(in the rows, 128 means zero)
The rows of R fall into 4 groups, which share some directions, and each row is roughly a mix of its group's hidden directions.
R:
[[110 145 107 136 128 148 103 157 171 112]
 [100 172 123 147  90 141 118 114 135 128]
 [160 141 145 135 142 150  88 124 133  93]
 [178 131  93 126 130 102 132 114 107 135]
 [142 121 103 126  98 139 107 142 173 105]
 [117 112 111 170 134  97  94 150 132 132]
 [136 150 132 134 141 143 116 143  76 159]
 [114 116 106  85  86 113 119 125 111 126]
 [129 147 168 165 131 125  99 108 109 117]
 [111 107 130 148 103 136 110 125  93 169]
 [121 143 159 142 132 115  94 117  87 150]
 [161 132 144  98 139 112 109 124 101 164]
 [101 148 136 147 150 122 151 100 141 168]
 [135 181 125  91 135 138 139 119 146 140]
 [152 154 119 124 104 124 155 104 136  87]
 [154  90 120 126 144 107 141 115  92 153]
 [115  99 100 182 142 138 133 130 131 121]
 [151 165 136 133 102  96 121 158 123 149]
 [127 129 148 133 152 179 124 110  97 113]
 [ 94 113 144  98 116 121 126  86 143 148]
 [152 127 130 153 142 133 132  80  92 132]
 [116 151 138 158 151 120 159 124 101 161]
 [119 119 109 132  95 111 139  89 155  99]
 [135 133 138 129 157 160 155 172 147 129]
 [113 140 144 166 110 130 143 147 174 131]
 [138 148  86 160 138 132 151 111 155 132]
 [129 130 146 118 151  93 153 125  84 146]
 [137 120 108 167 113 134  91 139 134 162]
 [ 88 119 145  93 140 148 143 119  96 133]
 [119 144 107 124  83 120 126  87 136 106]
 [111 112 113  89 141 132 145 113  86 145]
 [110 156 123 105 104 148 133 143 174 117]
 [120 129 105 125 133 148 100 155 170  99]
 [101  90 112 158 147 160 116 133 137 118]
 [136 177 142 120 125 168 135 128 104 138]
 [174 122  98 115 123 100 131 110 111 108]
 [109 169 154 147  98 132 151 120 146 115]
 [102 100 133 160 108 153 106 141 107 150]
 [174 129 150 105 139 117 121 132 122 168]
 [104 137 159 170 135 116 103 108 127 151]
 [123  98 153 132 116 102 118 137  78 135]
 [149 114 104 184 119 111 121 135 142 126]
 [144 125  86 133 135 129 149 137 174 109]
 [125 138 134 136 104 123 165 145 178 136]
 [102  99 111 127 161 120 103 163 118 142]
 [109 123 124  66 125 134 121 116 140 149]
 [136  96 154 103 129 113 107 147 140  89]
 [134 166 166 148 145 164 131 139 130 123]
 [ 91 147 128 137 109 145 176 124 146 124]
 [153 150 110 112 149 134 100 158 103 153]
 [107 112 161 119 154 104 116 155  97 138]
 [127 184 148 142 128 162 122 126 124 138]
 [ 95 150 152 111  86 151 139 124 121 121]
 [111 148 108 145 150 137 165 147 155 103]
 [117  86 156 124 113 113 110 138  89 130]
 [115 143 153 118  96 124 163 134 168 126]
 [ 99 154 111 147 130 126 152 149 102 162]
 [120 104 119 122 158 132  91 125  84 138]
 [ 91 169 136 117  99 136 142 118 137 105]
 [169 143 137 128 139 109 100 126 104 163]
 [120 126 102 149 114 136 151 116 142  76]
 [143 134 148 144 168 132 123 117  97 165]
 [115 140 123  97 164 134 160  96 108 125]
 [105 135 118 133 139 159 175 116 110 152]
 [137 137  88 145 173 132 129 125 158 122]
 [151 131  97 109  98 124 147  88 145 129]
 [105 105 153 137  91 146 119 125  94 147]
 [145  95 137  88 116 154 110 113 132 102]
 [127 114 116 175 143 101 101 145 147 118]
 [124 115  89 118 129 105 117 140 178 132]
 [116 158 126 174 148 127 150 138 119 157]
 [111 162 139  90 133 145 153 108 107 145]
 [112 108 163 111 148 104 119 151  93 135]
 [136  90 144  80 120 102 116 131 134 120]
 [142 107 157 114 135 163 122 133  90 106]
 [139 109 168 111 159 139 132 157 102 134]
 [126 106 103 135 113 136 178 134 139  98]
 [141 138 145 123 148 160  90 116 113  94]
 [168 158 120  97 146 138 105 125 108 140]
 [160  92 103 107 149 105 131 128 149 112]
 [146 134 108  88 121 154 158 151 140 109]
 [134 112 141 118 137 112 114 168 156  88]
 [ 98 115 116 172 129 148 162 134 146 127]
 [145  97 131  80 114 137 114 106 129 104]
 [160 139 119 139 142 107  99 124  94 160]
 [127 125  98 105 130  97  95 111 140 162]
 [ 90 155 157 141 130 153 108 145 143 145]
 [152 141  97 145 134  91 135 160 151 136]
 [130 122  84 148 130 112 123 146 172 116]
 [116 108 147 102 166  96 109 139 105 136]
 [101  90 123 126 152 107 118 156  99 134]
 [133 129 149 149 158 132 130 116  87 165]
 [110 145 150 161 128 123 157 142 100 160]
 [103 115 112 138 114 141 154 122 149  79]
 [136 117 147 116 159 166 122 109  92 113]
 [123 119 119 116 153 139  88 115  82 115]
 [127 124 135 123 165 141 157 119 129 178]
 [119 156 120 168 139 105 149 149 122 159]
 [156 124 119 128 103  99 134 174 111 114]
 [149 159 126 133  96 115 164 120 157 113]
 [148 121  97 106  90  96 122 139 111 112]
 [148 122 147 129 155 108 137 166  88 125]
 [117 109 153 143 143 157 101 150 162 110]
 [140 136 121 147 138 130 158  72 146 132]
 [114  94 159 110 126 109 111 149  91 124]
 [108 116 130 112 114 165  90 111 130  96]
 [ 83 118 147 100 124 107 103 115 106 119]
 [101 107 163 101 131 118 137 101 117 159]
 [180 113 129 120 141 145 147 135  94 126]
 [134 186 133 129 121 151  98 138 130 129]
 [147  92 138 102  97 161 112 134 118 113]
 [105 110 130 162 104 153 114 128 101 160]
 [145 129 150 114 152 141 121 149  79 148]
 [136 114 106 125  86 121 112 152 168 126]
 [115 100  90 167 118 133 137 108 131 151]
 [158 136 144 175 123 123 136 135 131  90]
 [132 157 139  84 171 131 133 119 117 121]
 [152  88 129 111 155 130 159 150 135 109]
 [180 115 130 126 115 161 144 141 127 106]
 [101 138 152 132 157 133 144  98  96 151]
 [147  93 110 152 139 120 166 119 134  98]
 [143 111 138 163  98 122  95 160 141 124]
 [141 163  92 164 137 128 152 115 141 142]
 [130 143  96 151 135 151 156  99 160 122]
 [163 120 105 107 119 157 120 105 139  94]
 [113  74 128 144 134 104 123 140  99 120]
 [128 129 142 149 104 100 148 175 130 150]
 [151 140 131 146 150 123  82 127  97 150]
 [148 141 156 110 115 102 125 115  82 145]
 [147 150 116 163 139 155 126 149 156 100]
 [166 149 146 162 129 134 103 135 155 112]
 [ 89 142 125 123 155 112 118  89 152 141]
 [134 118 112  96 124 154 171 159 131 116]
 [142 100 124 152 132 125 151 153 170 150]
 [104 144 129 171 111 130 134 147 169 125]
 [128 170 115 101 169 116 145 132 119 140]
 [103 141 151 135  96 126 161 132 165 115]
 [127 133 110 131 113 141 155 110 141  72]
 [ 84 114 108 118 102 126 135 163 137 148]
 [ 95 148 108 150 115 162 101 111 140 115]]
In each list below, two rows fit none of the groups, and each other row fits one group, some only roughly. Which are they? Name them in the order they come.
  * Q702: [137 116 103  82 125  99 118  98 121 115]
  * Q800: [158 122 117 151 151 120 146  84 107 115]
  * Q917: [150 173 134 141 134 161 125 161 124 121]
  * Q847: [133 123 123 147  85 116 129 169 158 135]
  * Q50: [113 129 137  98 147  89 140  97 118 156]
  * Q49: [120 154 162 126 124 115  77 141 120 138]
  * Q650: [155 123 133 142 123 149 121 167 163  99]
  * Q307: [ 87 141 108  98 137 129 109 101 128 156]
  * Q574: [150  97  91  97 103 120 136 138 147 131]
  * Q943: [141 105 159 108  95  95 111 146 120 119]
  * Q267: [108  90 135 139 131 100 128 150  86 127]
  * Q254: [ 88  96 121 126 128 118 118 153  99 156]
  * Q242: [136 129 123 145 145 148 168  88 130 100]
  * Q832: [125 164 131 117 113 154 139 117  90 161]
  * Q771: [150 111 148 116 149 170 113 125 106 100]
 -> Q307; Q574
  * Q204: [ 79 158 106 150 121 109 117 127 122 143]
  * Q439: [134  90 111 152 146  99 124 142 160 110]
  * Q8: [166 137 161 114 152 154 100 120 115 129]
  * Q81: [109  83 115 123 151 131 152 113  93 128]
  * Q956: [135  80 134 141 107 143 113 109 150 100]
  * Q449: [111 137 101 142 117 105 110  88 146 157]
  * Q215: [131 165 113 136 137 124 164 164 128 154]
  * Q991: [ 82 101 131 120 129 154 147 142 154 111]
  * Q247: [100 114 104 135 146 155 132  83 135 110]
  * Q622: [107 132 141 158 143 170 101 155 126 120]
 -> Q215; Q247
  * Q636: [129 106 123 131 148 117  95 141 100 172]
  * Q116: [130 147 134 175 102 152 148 145 111 143]
  * Q737: [120 167  99 166 149 140 128 130 148 114]
  * Q872: [132 134  84 106 108  93 115 114 134 105]
  * Q70: [149 117 125 147 111 166 113 168 135 106]
  * Q865: [117 121 163  85 138 113 116 153 103 116]
  * Q347: [161 142 103  86 139 117 147 133 123 101]
  * Q33: [143 149 170 142 128 145 113 104  93 117]
  * Q266: [ 82 108 141 101 138 159 144 142 141 127]
  * Q782: [ 83 123 132 120 155 124 158 119 145 158]
  * Q840: [143 173 125 141 142 158 116 164 121 133]
  * Q160: [102  99  96 111 153 111 153 107 122 144]
 -> Q347; Q782
  * Q536: [ 84 131 155 119 139 157 135 123 163 132]
  * Q503: [145 118 126  96 136  76 119 151 114 125]
  * Q172: [147 157 120 117 172 111 149 103 108 127]
  * Q237: [ 98 109 132 135 126 126 154 150 132 179]
  * Q602: [127  71 130 145 134 122 109 134 144  99]
  * Q775: [102 155  86 138 120 138 128 121 164 111]
  * Q287: [142 168 121 149 136 129  79 132 115 138]
  * Q660: [ 75 125 140 141  97 114 116 115 112 142]
  * Q711: [142 169 123 156  99 103 120 133 150 111]
  * Q685: [157 136 145 146 104 140 143 116 154  86]
 -> Q536; Q775
  * Q207: [105 129 105 163  94 141 151 140 152 140]
  * Q544: [138 106 102 149 132  93 110 110  92 140]
  * Q308: [146 140 152 138 109 138 143 120 166  86]
  * Q377: [138 133 109 123 177 111 153  99 109 125]
  * Q631: [ 89 109 146 109 144 160 149 146 147 136]
  * Q811: [ 90  99 132 140 113 116 151 147 153 154]
  * Q693: [113 105 101 126 121 144 183 120 135 123]
  * Q837: [143 154 123 124 158 141 121 136 104 176]
  * Q399: [158 157 125  93 142 162 146 135 113 140]
  * Q460: [ 79 112 141 128 144 127 153 160 142 136]
  * Q434: [144 129 110 155 122  74 139 130 151 143]
  * Q554: [130 148 170 116 149 154 113 166 128 131]
  * Q785: [155 157 143 129 132 164 123 162 110 107]
  * Q83: [118  96 144 121  72 130 128 135 149 121]
  * Q333: [ 76 135 149 128  91 136 145 129 122 139]
 -> Q460; Q434
  * Q753: [145 163 130 135 140 141 157  82 116 134]
  * Q897: [109 133 164 165 142 132 152 141 138 159]
  * Q252: [112 108 141 174 105 140  92 126 131 141]
  * Q704: [102 111 115 132 131  92 130  98 155 159]
  * Q672: [145  70 120 135 130 129 111 106 141 109]
  * Q426: [125 134 140 170 132 140  89  92 121 118]
  * Q676: [131 100 128 179 141 132  98 139 106 129]
  * Q502: [103 140 113 123 140 161 118  76 126 125]
  * Q633: [ 95 138 169 155 131 137 119 125 102 155]
  * Q809: [112 108 144  84 117 128 156  96 133 142]
  * Q758: [140 122 102  88 133 116 115  88 150 114]
  * Q494: [118 134 110 123 107 147 136 120 188 120]
  * Q873: [ 95 104 101  97 106 106 120 144 134 147]
 -> Q252; Q426
  * Q153: [137 162 164 136 125 140 101 114  91 127]
  * Q309: [142 133 155 159  95 156 105 128 149 110]
  * Q282: [117 145 153 173 138 137 138 168 122 136]
  * Q375: [131 111 153 108 114  89 140 156  98 142]
  * Q694: [151 149 114 106 138 121 109 101  82 120]
  * Q463: [137 118 118  92 127  74 112 141 134 124]
  * Q801: [114 117 108 132 111 144 127  75 127  97]
  * Q686: [135 128 135  91 130 139 166  88 147 137]
  * Q675: [113 151 166 119 118 161 135 121 147  95]
  * Q600: [ 99 138 135 153 105 112 145 120 161 163]
  * Q740: [144 126 128 148  76 128 152 160 138 134]
  * Q841: [126 145 146  70 131 142 131 126 155 117]
  * Q898: [107 130 134 135 118 183 128  96 146 129]
  * Q895: [134 105 131 157  98 112 144 118 173 123]
 -> Q801; Q895
  * Q134: [120 160 152 153 113 124 144 160 111 159]
  * Q512: [100 140 112 130 141 152 118  73 129 125]
  * Q280: [147 171 135 154 141 160 125 157 130 117]
  * Q706: [111 126 145 101 108 123  98 174 133 146]
  * Q210: [ 91 155 125 108 129 127 120 113 169 103]
  * Q87: [117 141 166 129 122 108  81 124 106 138]
  * Q437: [164 122  94 124 152 108  96 124 110 141]
  * Q491: [ 90 153 140 136  96 126 162 119 146 115]
  * Q735: [112  87 127 163 100 146 126 139 146 111]
  * Q569: [153 164  92 131 137 113 148 117 160 128]
  * Q336: [101 149 109 127 109 147 169 128 156 108]
 -> Q134; Q210
  * Q607: [119 115 135 121 120 143 155 149 184 135]
  * Q791: [120 110 159 120 151 161 116 133  87 120]
  * Q756: [154 126 117  90 117 120 138  80 134 113]
  * Q896: [ 99 107 142  92 120 130  88 110 130 111]
  * Q209: [130  95 138 162 122 108 116 122  85 142]
  * Q928: [126 158 149 115 139 136  94 129 101 166]
  * Q14: [161 145 107 120 113 128 129 172 160 120]
  * Q859: [116 150 145 122 125 173 111 108  91 128]
  * Q780: [143 115 150 125 122  96 151 167  97 137]
  * Q816: [132  96 148  91 153 120  95 123 114 110]
  * Q353: [115 140 134 155 124 174 139  94 152 137]
  * Q806: [159 159 150  94 141 102 124 110 113 124]
 -> Q14; Q859
  * Q882: [127 106 142  86 133  80 115 126 140 126]
  * Q974: [142 115  87  86 123 110 133 108 148 134]
  * Q802: [141 137 110 129 175 118 161 100 118 113]
  * Q571: [113 155 129 115 157 155 108  85 140 134]
  * Q161: [139 141 149 137 158 145 158 105  88 132]
  * Q376: [146 139 129  87 130 117 120 106  81 134]
  * Q519: [120 164 168 158 141 146 107 113 125 135]
  * Q548: [ 95 136 152 111 128 126 105 129 151 173]
  * Q940: [164 151 122 154 111 109 108 119 140  93]
  * Q120: [117 123 126 132  93 146 103 161 169 126]
  * Q659: [161 154 121  93  87 117 144 129 126 121]
  * Q389: [ 95 116 174 110 135 142 148 138 153 126]
 -> Q571; Q659
  * Q32: [ 99 108 143 131 143 140 142 178 125 152]
  * Q163: [157  96 136 171 121 112 101 119 115 128]
  * Q28: [ 98 149 133 140 137 110 150  99  97 157]
  * Q31: [103 156 164 115 121 167 131 132 150 117]
  * Q401: [123 148 132 112 146 151 135 129 102 181]
  * Q18: [119 113 137 134 115 126 137  96  74 149]
  * Q749: [144 161 149 136 121 131 100  99  91 116]
  * Q575: [139 159 131 128 133 115 121  82 104  96]
  * Q573: [ 90 128 159 135 112 154 168 123 132 124]
  * Q162: [170 139 123 136  94 101 118 145 129  99]
  * Q430: [174 140 113 146 111  91 116 121 133 108]
 -> Q575; Q162
  * Q794: [178 123 124 131 169 111 107 120 124 125]
  * Q616: [ 92  92 125 102 141 156 148 134 144 116]
  * Q692: [162 125 101 146 127  97 108 108  95 132]
  * Q450: [134 119 139 148 126 123  70 101 120 141]
  * Q926: [104 167  99 163 148 127 122 109 132 121]
  * Q761: [ 86 101 139 105 131 142 153 145 139 155]
  * Q777: [130 166 122 120 117 154 134 113  84 151]
  * Q803: [128 162 152 103 108 134 136 106  98 155]
  * Q708: [156 115 129 123 122 141 105 165 160  98]
  * Q246: [141  84 127 105 120 131 118  94 119  96]
  * Q313: [151 107 133 104 122 164 105 124 108  93]
 -> Q450; Q246
  * Q643: [101 117 106 170  98 132 148 144 137 146]
  * Q60: [128 114 131  98 137  71 123 144 110 123]
  * Q641: [118 147 129 148 165 169 123 100 145 118]
  * Q920: [ 89 126 119 150 126 153 158  96 142 143]
  * Q861: [ 97  88 133 135 122 138 166 139 154 124]
  * Q471: [135  95 132 137 113  82  93 130 119 115]
  * Q981: [100 152 119 108 102 151 104 114 150 101]
  * Q326: [ 98 133 110 109 121 140 119 149 175 105]
  * Q493: [101 129 114 106 143 133 119  71 135 124]
  * Q547: [ 99 128 158 136 103 150 168 123 147 116]
  * Q669: [111 126 119 106 160 133 119  72 125 125]
 -> Q920; Q981
  * Q69: [ 97 134 160 159 134 147 131 168 126 140]
  * Q996: [142 102 120 141 134  91  83 138 123 109]
  * Q615: [139 122 180 130 105 126 111 151 101 119]
  * Q995: [122 140 148  88 106 137 129 147 167 106]
  * Q763: [136 125 124 156  99 170 117 158 132 106]
  * Q918: [125 103 124 140 101 110 137 110 143  77]
  * Q211: [117 166 118 130 128 169 154 132 160 131]
  * Q550: [143 134 119  91 128 113 146 125  75 131]
  * Q787: [163 118 133  81 140 107 106 109 137 125]
  * Q808: [122 152 138 162 150  87 110 107 116 138]
  * Q205: [151 158 156 109 136 156 126 106  94 121]
  * Q680: [ 75 108 140 125 130 145 140 152 152 136]
 -> Q550; Q808
